The same turns and mirrors carry the whole set onto itself, and each row onto the other rows of its family. Which rows share a family with each named row? Give them in list order.
These 32 rows form 4 families of 8 rows each.
Pafo: [ 4.06 -0.38  1.78  0.72  2.80  1.31 -0.91  0.75 -0.78 -2.70 -1.45 -0.55
 -0.45 -1.27 -0.02  0.67  1.29 -0.88 -0.49 -1.03  1.02  0.09  1.90]
Roviz: [ 2.13 -0.69  2.68  0.92  2.23  2.64 -1.84  1.36  0.27 -2.32  0.30 -1.49
 -1.35 -1.01  0.28  0.22  0.69  0.67  0.94 -1.40  1.56  1.10  1.24]
fusud: [-0.10 -1.20  0.74 -0.12 -1.28  2.73  0.85  0.90 -0.10  1.73  0.19 -0.61
 -1.27 -2.10 -1.94  2.24  2.33  2.32 -1.05 -0.38  1.49 -1.48  1.26]
Bemen: [-2.28 -0.14  1.17  0.01  2.28  1.62 -0.22  0.66 -1.64  2.80  0.07  0.47
  1.93 -0.47  1.05 -0.08 -0.11 -1.98  0.19  1.45  1.89 -0.66 -0.07]
gepuv: [ 0.70  1.59  3.97  1.37  2.02 -1.76  0.63 -1.26  0.15 -0.42  1.99 -0.20
 -0.30  0.04 -1.81 -1.26 -0.30 -1.97 -0.25 -0.30 -0.24  2.29  1.01]
dobu: [ 2.08 -0.46  2.39  1.39  3.26  0.41 -0.79  1.78 -0.23 -2.05  0.27 -1.62
  0.48 -0.79  1.76  0.60  1.11 -0.70 -0.57 -2.00  1.59  0.63  1.61]
lazi: [-0.67 -1.10 -1.07  0.31  0.66 -0.96  1.09  0.30 -1.24  0.03 -0.09  3.43
 -0.13  1.71  0.38  0.79 -0.20 -0.76 -2.61  1.09 -1.22  1.44 -2.52]
Mes: [ 0.67 -0.41  0.85  0.78 -1.94  0.65 -1.43 -0.25  1.14 -1.57  1.51  1.38
  0.60 -0.80 -1.18 -0.81  0.53  2.72  1.46 -0.62 -3.26  1.72  1.88]
Lomul: [-0.37 -0.06 -0.27  1.15 -0.27 -0.16  0.49  0.44  0.76 -0.55 -0.47  4.95
 -0.71  2.14 -0.89 -0.98 -1.24 -0.17 -1.14  1.77 -1.81  0.39 -0.94]
Loz: [ 2.91  1.81  1.46 -0.05  2.24  1.04 -1.53  1.42  1.63 -2.44  1.55 -1.79
 -0.53 -0.13  0.54 -0.33  0.99  1.04 -1.35 -1.75  0.58  0.74  2.01]
Nubo: [ 0.52 -1.54  1.21 -0.55 -1.48 -1.61 -1.08  0.02  1.22  0.19  1.60  3.06
 -0.47 -0.88 -1.05 -0.02  1.90  2.65  0.23 -1.33 -2.21  2.08  0.37]
parib: [-1.35 -0.02  0.49 -1.71 -2.03  1.29  2.28 -0.77 -1.99 -0.19 -2.08 -0.44
 -1.74 -0.82 -0.77  1.06  1.33  1.58 -1.19 -1.27  1.13 -1.87  1.52]
Pefu: [ 0.09 -0.31  0.17 -0.23 -2.23  1.86  2.03 -0.74 -1.79  0.66 -0.64  1.25
 -1.18 -1.21  0.23  1.71  2.59  2.33 -2.18 -0.77  0.55 -2.07  0.30]
lefu: [ 1.01  1.03  2.68  0.01  1.86 -2.09  0.29 -1.72 -0.65 -0.53  1.73  1.21
  0.14 -0.10  0.22 -1.61 -0.20 -2.43 -2.21 -3.10 -0.40  1.47  1.64]
tuza: [ 0.91  1.86 -0.43 -0.54  0.41  0.91 -0.38  2.97 -1.06  1.93 -0.75  0.44
  0.21  1.69 -0.53 -3.32 -1.07  0.21  0.09 -2.90 -1.56 -0.14  1.25]
gori: [ 1.24  0.70  1.77  0.46  1.51  0.42 -0.56 -0.74 -1.08 -1.67  1.41 -0.54
  0.66  0.50 -2.61  0.25  1.45  1.02 -2.44  1.20 -0.90 -4.56  0.28]
Pivar: [ 1.07 -2.71 -1.23  0.38 -0.27 -0.22 -0.58  0.87 -1.28 -0.14 -0.22  2.54
  1.12  3.27 -0.73  0.57  0.20 -0.91 -1.01  1.59 -1.17  0.50 -1.64]
Kuf: [-1.53  0.75  0.46 -0.33  1.96  3.03  0.01  0.85 -1.35  2.81  0.12 -1.07
  1.36  0.42 -0.85 -0.46 -0.96 -2.14  1.32  0.08  1.27  0.43  1.65]
peri: [ 0.07 -2.31  0.83 -0.43 -1.06  2.08  2.10 -0.57 -0.39  0.76 -1.66 -0.95
 -1.21 -0.90  0.40  1.17  1.15  2.63 -1.93 -1.81  1.62 -1.27  0.17]
lil: [-0.31  0.68  2.14  1.03  2.51  1.89  2.15 -0.05  0.57 -2.05  0.62  1.24
  0.37 -0.34 -1.08  1.82  0.51  0.93 -1.83  2.01  0.79 -3.44  0.37]
Zituz: [-0.58 -3.85 -0.08  0.04 -0.38 -0.33  0.75  0.82 -0.29 -0.85 -0.31  3.63
 -0.34  1.50 -0.70  0.88 -1.01 -0.16 -1.26  1.74 -0.52  0.34 -1.38]
visaz: [ 1.72 -0.08 -0.55 -1.40  1.17  0.00  0.04  2.38 -0.99  1.41 -2.33  1.67
  1.70  0.76 -1.23 -2.58 -1.47  0.89  0.79 -2.22 -1.61 -1.08  1.41]
Pedum: [ 1.16  0.06 -1.07 -0.22 -0.07  0.05  0.89  2.12 -0.99  1.60 -0.35  1.56
  0.52  0.40  0.05 -1.87 -1.85  2.04 -0.36 -4.44 -1.19 -0.63  1.39]
Zoluv: [-0.53 -1.54  1.66  0.49 -2.09 -0.69 -0.81  0.52  2.01 -1.69  0.99  1.21
  0.84 -1.07 -2.30 -0.23  1.01  2.06  1.62  0.94 -1.76  1.27 -0.38]
geko: [-1.27  1.22  1.19  0.63  1.18  1.31  1.67  0.15 -3.06  3.97 -0.15  0.98
  1.35  1.06  0.45  0.27 -0.87 -1.07 -0.49  0.01  1.27  0.39  1.71]
volov: [ 1.36  2.40  2.20 -0.04  0.57 -0.89  1.40 -0.67 -0.08 -0.83  2.76  1.45
 -0.01 -0.24 -1.65 -1.91  0.12 -3.16 -2.32 -1.22 -1.25  1.22  0.28]
tusu: [ 0.33  2.07  0.99  0.12  1.25  1.92  0.09 -1.20 -0.50 -1.96  1.56  1.22
 -0.17 -0.72 -2.80  1.16  0.62  2.33 -2.01  1.62 -1.17 -3.24  0.24]
tani: [-0.91 -0.34  1.01 -0.33 -1.81 -1.34 -1.16 -0.50  0.73 -2.95  0.05  1.16
  1.18 -0.83 -1.31  0.71  0.47  1.41  1.88 -0.14 -1.53  2.56  1.49]
norom: [-2.84  1.16 -0.09 -0.50  1.32  1.94 -0.40  0.37 -1.61  2.26  0.62  0.20
  2.11  0.50 -0.62  0.50  0.97 -1.70  1.75 -1.02  1.63 -1.47  0.61]
mezev: [ 0.12 -1.24 -1.23 -0.86  0.51  0.32 -0.19  3.67 -0.24  2.02 -0.37  0.33
 -0.27  1.69  1.84 -1.92 -1.15  0.88 -0.42 -2.07 -0.11 -0.65  2.05]
Mari: [ 0.06  0.84  2.44  0.20 -0.12 -1.74 -0.17 -1.04 -0.01 -1.64  2.01  1.42
 -0.45  0.48 -1.33 -0.98  1.24 -3.74 -1.39 -3.13  0.31  0.93  0.51]
Mif: [-1.21  1.42  2.96  0.52  1.60  1.82  0.06  0.83 -0.70 -1.69  1.99  0.03
  0.71 -0.59 -2.87  0.22  0.37  0.33 -2.02  2.54 -0.98 -3.11  0.63]

Which other rows belong to the same family as Pefu? dobu, lefu, tuza, Kuf, Zituz, Zoluv, tusu
Which other rows belong to the same family as norom? Pafo, parib, gori, Pivar, visaz, tani, Mari
Which other rows belong to the same family as fusud? gepuv, Lomul, Loz, Nubo, lil, geko, mezev

